Each row is where one point has got to under a steady rotation. How many ticks took it there?
The counts run from 0 to 143.
[-25  20   4  48   5  54 -13  21 -34   4 -24 -25  -2  -7 -14  -1   9   6
  18   7 -33 -43  20 -20 -13  28  11  -1 -14 -14 -14   7 -14  -8 -35 -22
  10  37  13  21  29]
19
[ 20  34   5  21 -43  -8  -9 -57  -3   8  10 -13  42 -10 -13  23 -38  -5
  22  -1 -36  29  15  15 -44  -9 -19 -22  18  37 -15  31  11 -20 -48  16
  15  16 -24   3  21]
134
[-23  16  15  63  29  44   1   4 -37  21 -34 -17  -3  10  18  42 -23   3
  30  -8 -27   5   6 -28 -28  28  24  -9  19 -39  33  -1 -32 -17 -46  11
   9  58   1 -25  64]
131
[ 12  30  14  52 -10  38  13  22 -22  36 -38 -27  -6  -6   9  55   5 -25
  17 -22  -2 -23  13  13 -17  -7  13 -17  23 -35  27  30 -35  -3 -33 -23
  25  43   9  -7  40]
121
[ 11  45 -10  18 -23  25 -13 -22 -15  15  31 -17   7 -45 -27 -10 -30  14
  37  21 -10 -39  -8  24  -9 -22 -12  -4 -19 -17  -9   3   1  -1 -44  -7
  25  52  10 -11  60]
8
[-12 -16 -51  56  20  19   5 -14 -33  -2 -31 -20  -7  12  12  -8  -4  -6
  26 -34 -32 -32  -4  38 -30   4 -14   0 -24 -22  -3  -5  23  33 -40 -70
   9  40  -7  27  16]
27
[-10  34   1  64  12  56  -1  -3  -5   8 -32 -57 -12 -27   1  26  -4  -7
  37  -8  13 -43   8 -14  -5  50  25   9  27 -13   4  23 -16 -17  -9 -26
  -5  19   4 -30  16]
53
[-12  21  11   8 -22  14 -18 -56 -16  -8 -28 -15  25 -17  22  14 -60  23
  31  35   3  34  11 -10 -57   8  -8   3  -8  34 -23 -33  17   3 -34  -5
  -3  37 -40 -20  23]
74
[ 24  16   5  49 -23  55   8   8 -23  42 -27 -23 -11  -4 -32  22   5 -45
  22 -29 -15 -43   2  40  -3  41   1 -25   0  -7  16  44 -25  -2 -12 -32
  40   0  15  24  24]
112
[-36  -9 -11  63  -1  54  19   0 -21  24 -36 -16   6  -4   1  34   7   7
  -1  16 -16 -25  28  50 -32  21 -34  -3 -13  -7  16  -5 -31  12 -11 -24
  17  28 -22  12  12]
70
[-17  22 -18  44   0  43 -26 -15  -5  16  -3 -75  12 -26 -43  -5 -12 -13
  16  -2 -37 -29  21  25   2   5 -25  -4 -21  -9  24  26   4   2 -28  -1
  15  29  -3  29  41]
78
[ 12  29  20  36  -9  24  -7 -22 -14  34 -34 -37  42  10 -14  57  16  40
   3  18 -25   5  56 -43 -18  44 -15 -15  37  14  30  18   6 -37   0 -21
   5  33   6 -13  -2]
55
[ 17  12  31  10 -12  12 -14 -26 -22 -16 -52   0  42   7  31  23 -44   6
  11  -9 -17  29  -4  23 -53 -33   3 -15  -2  26 -17 -23  16 -10 -21 -22
 -26  10 -54 -33  36]
117
[-13   0  12  48 -18  17 -20 -11 -38  16  -7 -30   2  23 -17   3  -6  38
   8  -6 -27  -5  25 -60 -45  25   4  -9  16  15  12   3  -5 -27 -43  16
 -23  52   7  16  26]
21
[ 29   4 -28  22 -45  13 -22 -50   9  -8 -20 -22  26 -18   3  45 -16  26
  -2  12 -27  -2  49  29 -50   9   0 -35  43  49   7  -6  24   2 -16 -21
  13  -3   1 -14  -4]
57
[ 35  48   7  37   8  27 -31 -15 -23  10 -29 -39 -17 -25 -18  -6  -7 -22
  13  12 -11 -21   6  15   6  12   3 -21  -8  -9 -12  38  13  -2 -38 -66
  12  33 -10  12  11]
43
[ -8  39  11  28  11  45  14   9 -13   5 -42 -28  -8 -27  -9   4 -41 -23
  17 -18   7 -46 -15   6 -17   4   5 -18  -7 -27  30  23  -9   2 -27 -31
  25  35 -10 -15  55]
120
[ -4  21 -44  51   2  45  -5 -38  -3 -14 -38 -20  11 -15  13  11 -44 -32
  14 -12  -2  -4  21  46   2  -2  -4 -15   1   9  -6  -1  25  12 -18 -31
  -2  34 -26 -16  14]
60
[-14  36 -11  39 -10  25   4 -49 -13  10 -19 -24  37 -36 -16  22 -22 -18
   4 -12 -23   5  26  43   6 -24 -28 -56  -1  29  36  28 -12  32 -17 -55
  15  27 -27  22  21]
68
[ 22  33  57   5 -51   8 -31 -19  -8  -5  -1   0  34   4 -10  18 -71 -19
   1   9 -28   8  -6  -1 -45  12 -15 -28  15  27  24  34 -12  -6 -29  12
  32  30 -33  -5   9]
100
[-28 -10  -6  41 -19  55  -5  15 -20  11 -58 -30 -39   2   5  14 -19   0
   7  -5 -33 -22  -7  -9 -34  34   1  18 -18 -19  13  -2 -23  21 -36 -58
  14  34  -8  26  27]
96
[ 31  38  48  22 -30  23 -23 -44   9   5 -32 -15  20  -5   4  32 -79 -16
 -10   1  -2   3  -5  -9 -36  12  -6  -5  -7   6 -12   8  -1  -9 -26 -19
  31  23 -19 -34  35]
109
[-23   5 -26  38  13  13 -25 -52 -20  -7 -30 -16  51 -16   3 -25 -39 -13
  30 -30 -58 -15  -1  49 -31 -23 -45 -16  -5  27 -21  23   7  18 -42 -44
  -1  -4 -10  31   3]
25
[-32  -3   1  44  -2  -1  14  -7 -38   8 -15  -5  54  16  13  35   5  42
  -1 -20 -46  14  17   4 -35  19 -16 -23  24  42  -4  24  11  -5 -27  13
 -24  20  -6  31  -1]
13
[-22 -36  -6  35  19  50   4  40 -36   3 -54 -20  -9  24  12  25  15 -11
  32   6 -35 -13  15 -12 -30  45   2 -14 -17   3 -22   3   4  -5 -29 -34
 -13  38 -29  24  25]
28
[-16 -26  -3  66  22  13  22 -25 -16   8 -36 -14  19   8  10  36   9  28
  39   7 -35 -14  29   9 -39  10   9 -17  33   3  17  -4   0 -17 -25 -17
 -33  39   1   7  13]
3
[-10  -8  -4  38  19  33  23  -7 -34  17 -66 -26  24  25  17  53 -11 -10
  13 -15   1   5  22  12 -29  15  14  -4  11   8  23  35   0 -34 -22 -18
  26  19   2   1 -23]
114
[ -9  21 -32  41  22  72 -13 -40   3 -12 -48 -25 -12 -13  16  12  -9 -28
  61   8  15 -24   6  31 -18  30  12 -21 -13 -22  -4  -7   4  -5 -16 -53
 -13  32 -43  23  18]
61
[ 12  -1   0  41 -33   0 -12 -29 -35  29  -8 -35  25  36 -24  -9 -31  35
  32  25 -60   7  33 -29 -68  34   3 -32  20  13  -3  27  -1 -14 -30   1
   0  28 -23  54  49]
22
[-11 -38  34 -10  -7  22   5 -15 -28  -7 -43  -2  27  27  30  32 -25 -14
  11   4 -23   1 -33 -34 -70  27  42   2  24   6   9 -19 -14 -20 -32 -17
  14  21 -24 -18   3]
107
[-14   2 -18  30  11  36  10 -10  16   0 -44  -8 -10 -18  17 -15  -6 -26
  14   0 -20  -9 -35  56 -32  17 -22  -8 -34 -13   1   3  -5  16 -41 -55
  21  -8 -36  17  27]
94
[-15  18  -7  33  11  32   3 -12 -23  -7  12 -40 -13 -25   9  -9 -14  -4
  30  15 -36 -41  -7  25 -13  49  -9   5 -11 -27 -13 -14 -15  15 -54 -50
  -3  53  -3  25  47]
18
[-21  -7  11  40 -28  28 -14 -25 -19  17 -27  -8  29 -23  -8  -1 -34 -34
   7 -32 -23   1  23  51 -28   9 -24 -42  -6  19   5  42 -14   6 -30 -56
  25  16   0  -6  19]
102
[-12  -7 -27  36 -23  20  23 -19 -20  25 -50 -53  13  -2  -5  44   2  29
  23   1 -39  24  35   3 -19  12  -2  -9  -8 -10  40  18 -15  -5 -20 -21
  -3  37 -12  24  -2]
80
[ 19  51  12   4 -57   4 -20 -51  -7  -1  12 -39  31 -22 -39  23 -24   3
 -17  16  -2   4  30 -21 -18 -12 -17 -23  10   5   4  18   1 -18 -20  -9
   8  16 -36   5  37]
66
[  1  35  -9  19  23  23 -25 -44  20  -5 -24 -17  38 -18  10  25 -46 -20
   2  12 -12 -24   0  22 -41 -20   6 -22   0  35 -28 -17  20  -6 -32 -55
  15  41 -44 -33   6]
50
[ -4  21  45  34 -22  21 -20 -35   3  -4  -3   0  36  11  18  46 -41  20
  22  15 -29  38  -9 -22 -46 -16 -15  22   2  14 -15 -15   4 -16 -66  15
  -4  31 -18 -12  40]
142
[  9  39   3  24 -19 -10  13 -38 -25  23 -36  -3  22  26  18  70 -19  18
  -6 -26 -30  26  42  -3 -32  17  -4 -47  36   4  41  25   2 -39 -41   5
   3   7 -13  -2   2]
124
[-15  34  20  22 -11  11 -19 -52  10  -1 -13 -31   7  -7 -34  -8 -38  -2
   9   8 -13  23   6 -15 -44  -6  -8  15 -15  25  15 -12   1  -3 -46  -4
   0  29 -30  -9  23]
75
[-34 -20 -40  51  26  65  18  -9 -10  20 -31  -8  19   7  12  43  -5   5
  26   6 -22  32  31  16 -37  10  24  -9  14  11  14  -3  -7  17 -17 -42
  -9  24 -26   3  10]
71
[-21  -2 -25  15 -21  10  -1 -30 -12  -5 -35  -6  25   0  17  -4 -45   2
   9  10 -18  37   1  24 -40   5 -15 -13  -7  31  -4 -22  31  25 -60  -7
  -9  30 -59  -1  12]
83
[ 11  31  26  26 -45  26 -31 -25 -17  -1  -7 -13  16  12  -7 -19 -32   2
  14  13 -29  -5  19 -29 -25   0 -28 -13  11  25 -40  35   3 -42 -44 -33
   1  -1 -13   4  20]
32
[ -3  28  14   5 -37  24 -11 -43   1  -7 -21 -27   7  -2 -16  28 -41  40
  -3  20 -27  26  33 -42 -40  25 -16 -15  17   8   2  -3  -3 -11 -38  13
  20  14 -13 -22  16]
65
[  0 -25   1  40  20  37   2  -6  -6   7 -66 -38   5  -8  -8  -3  -1 -19
   1 -19 -20 -55 -19  40 -51  11 -32 -23  -1  -7  20  14 -17  17 -10 -76
  15 -12 -18  24 -16]
104
[  1  33  -8  39  -1   2 -11 -44   5   6 -29 -14  30 -26  11  23 -24  -6
  10 -17 -24  -8   2  66 -19 -56 -11 -29  -1  21 -14  -1   0  22 -21 -39
  11   9 -27 -22  25]
127
[  8  29 -37  54  33  34  28 -43 -27  15  -5 -15   9 -18 -13  11  14 -20
  19 -38 -32 -55  14  31 -11 -38 -14 -41   1 -24  27  26 -21  14 -15 -37
   6  23  18   5  39]
1
[ 22  31 -15  33   9  46 -27   4  -1 -15 -41 -37   5 -38  -2   1 -21  -9
  14  12  11 -35   0  41 -19  -2 -15  -5  -9 -16 -23 -21  21  12 -18 -54
  -8  27 -10 -28  43]
51
[ 13 -12   7  33   2  22  -8 -29 -23   4 -28 -19  69  33   9  43 -43   7
  22  -3 -23 -17  45   8 -46  32 -25 -37  49  50 -25   3  -2  -8 -20 -38
 -16  20  -6  -2 -24]
47
[-15 -36 -19  57  12  48  11  13 -29   2 -25 -23  19  14  19  12   0   3
   7  18 -13 -12  34  -8 -24  14  -3 -12  35  12 -17  16  -9 -37  -1 -66
 -17  46  -2  18 -27]
37
[-27  34 -33  70 -10  28  18 -26  11  10 -15   2  20 -34  13  22 -11   1
   2 -15 -33   9  -5  60  -9 -13 -23 -25 -10   1  19   8 -21  25 -57 -15
   1  10   3  12  42]
137
[ -3  -7  -2  15 -37  15 -13 -35 -17   0 -15 -11  36 -20 -16  -8 -52  -2
  14 -11 -36  25   6  27 -64   6 -50 -17  -8  36  -7  14  -2   3 -28 -32
  -1   7 -30  11   8]
92
[ -1  -5 -10  10 -51 -21 -24 -45 -18  -8 -24   1  29   3   3   3 -36  17
 -16  14 -45  35  32  -4 -64   5 -21 -11 -10  37   8  29 -11 -17 -39 -22
 -14   6 -17   7  12]
91
[ -2   8 -16  47  -5  -8 -35 -54   0 -24 -19 -20  32  12 -26 -10 -29  -8
  15  10 -59  15  12  15 -28 -19 -24 -38  -5  37 -33  18   5 -17 -20 -38
   3  -8 -27  25  21]
24
[-21  22 -17  43  -6  16 -13 -24  -3 -32  -1 -19  20  -8  11 -24 -60  -4
  10 -13 -22  -4 -21  34 -48 -12 -31  -6 -20   8 -47 -43  17  28 -53 -27
  -8  19 -23 -18  44]
16
[-15  -4 -29  50 -21  28  11  -7 -16  41 -11 -53  -3 -22  -2  37 -13  17
   7  15 -38 -11  57  -2   4  24 -10 -14   2   0  34  34  -9  10 -29 -17
  14  24  11  24  21]
79
[  7  14  47 -10 -12  29 -17 -33 -24 -10 -44 -16  28   9  23  37 -56 -25
  12  29 -29  13 -20 -29 -66 -15   4   8  13  13   1  10  -9 -21 -43 -25
  15  15 -35 -15  17]
108
[ 16  43  26  21 -73  36  -7 -30 -11 -10 -27 -24  -2 -37 -23 -11 -50 -36
   4  -5 -14 -20 -22   7 -23  -2 -21 -19 -16  10  -5  49  -5  10 -30 -24
  43  14 -10  -5  13]
110
[-19 -15   1  27   6  38   3   5 -54  10 -63 -15   2   3   4  41   4 -21
  13 -20 -24  -8   5  21 -31  24  -5  -6  -2  -5   2 -12 -18  30 -20 -38
   3  37 -17   5   2]
105
[  6  66 -14  28 -28  -6 -17 -60   0   0   0 -46  19 -44 -35  23 -20   5
  17  40 -37  20   7  27  -8  -6 -30 -20  -1   2  -5  18  -2 -15 -13 -24
 -14   7 -36  -2  23]
67
[ 11  47   2  18 -27  38 -22 -11   3 -12  14 -42   2 -40 -18 -14 -38   5
  23  23 -33 -10  14  12 -28  15 -13 -27 -24  -6  16  32  21  10 -21 -27
  21  10 -37  11  45]
76
[  0  26 -10  26 -15  17 -19   6   2 -21 -24  -8 -15 -48  -2 -11 -33 -19
   6  15   7  -9   0  19  -9  -1  -7  13 -30 -10  -3  -7   9  22 -44 -42
   5  31 -42  21  48]
85
[ -3 -11  -1  69   9  14  10 -27 -21  40 -33 -28  12  33   1  11  12  66
  24 -11 -54  16  37  -2 -29  18 -13  -6  34  -1  13  15 -17 -29 -29  -3
   4  39  21  17  12]
12
[ -3 -12   8  17  -4  -4 -15  -9 -39  21 -56  12  15  25  18  40 -14   9
   3 -11 -26  29   0 -14 -43   2   8 -11  32   1  18  17 -15  -7  -2 -35
 -10  20  -1 -14   4]
115
[ -5   5   6  34   1  28  31   8  -9  38 -45 -25   4  17 -21  33  -6 -11
  11  -8 -26 -35  35   3   3  15 -18 -29  65  -6  18  28   0 -15  -6 -46
   0  15  22   6 -23]
45
[ 13  59   4  53 -28   2  -2 -52  15  20  -3  -3  11 -14 -19  27 -21  -3
  12  -2 -53  13  14  22 -28 -24  -4 -30   8   9   1  25  -2   5 -58   4
   7  -4  -9  -2  60]
135
[ -1  21  51  22 -34  19  -2 -13 -10   6 -22 -44  33  -4   7  28 -16  -1
  41  23 -10  12  23 -53 -15  21  20  11   0 -28  10 -18   4 -24 -23  -8
   6  48 -14 -23   9]
64
[  2  -8 -19  41 -13  16  -7 -46 -13 -32 -19 -10  29  17  30  32  -9  35
  39  16 -40  32   6 -18 -25  -1   7  -5  -5  -3 -28 -34  23 -15 -54 -14
 -15  24 -25 -21   4]
5
[ 15  53  29  16 -14   8  -9 -16 -13  -5 -13 -18  -4 -13  16  -7 -68 -22
  -8  31 -34  -5 -13 -20 -46   4 -19 -14 -17  11 -23   0  14   2 -37 -54
  27  38 -32  -7  14]
41
[ -9 -17 -33  41  14  17 -12   3 -16  -5 -12 -15  25 -26 -10 -31  -1 -14
  19 -28 -14 -25  16  42  -6   5 -26  -6 -14   9  -5   0  21  30 -21 -40
  -3  17  -8  29  20]
26
[-25  -3 -12  15   8  62   7   6 -30 -10 -35 -19 -29  -4  13 -26 -18 -23
  37 -14   6 -10 -37  21 -24  31  21  17 -31 -16  -5  31   5  32 -43 -41
   9  31 -30  34  24]
95
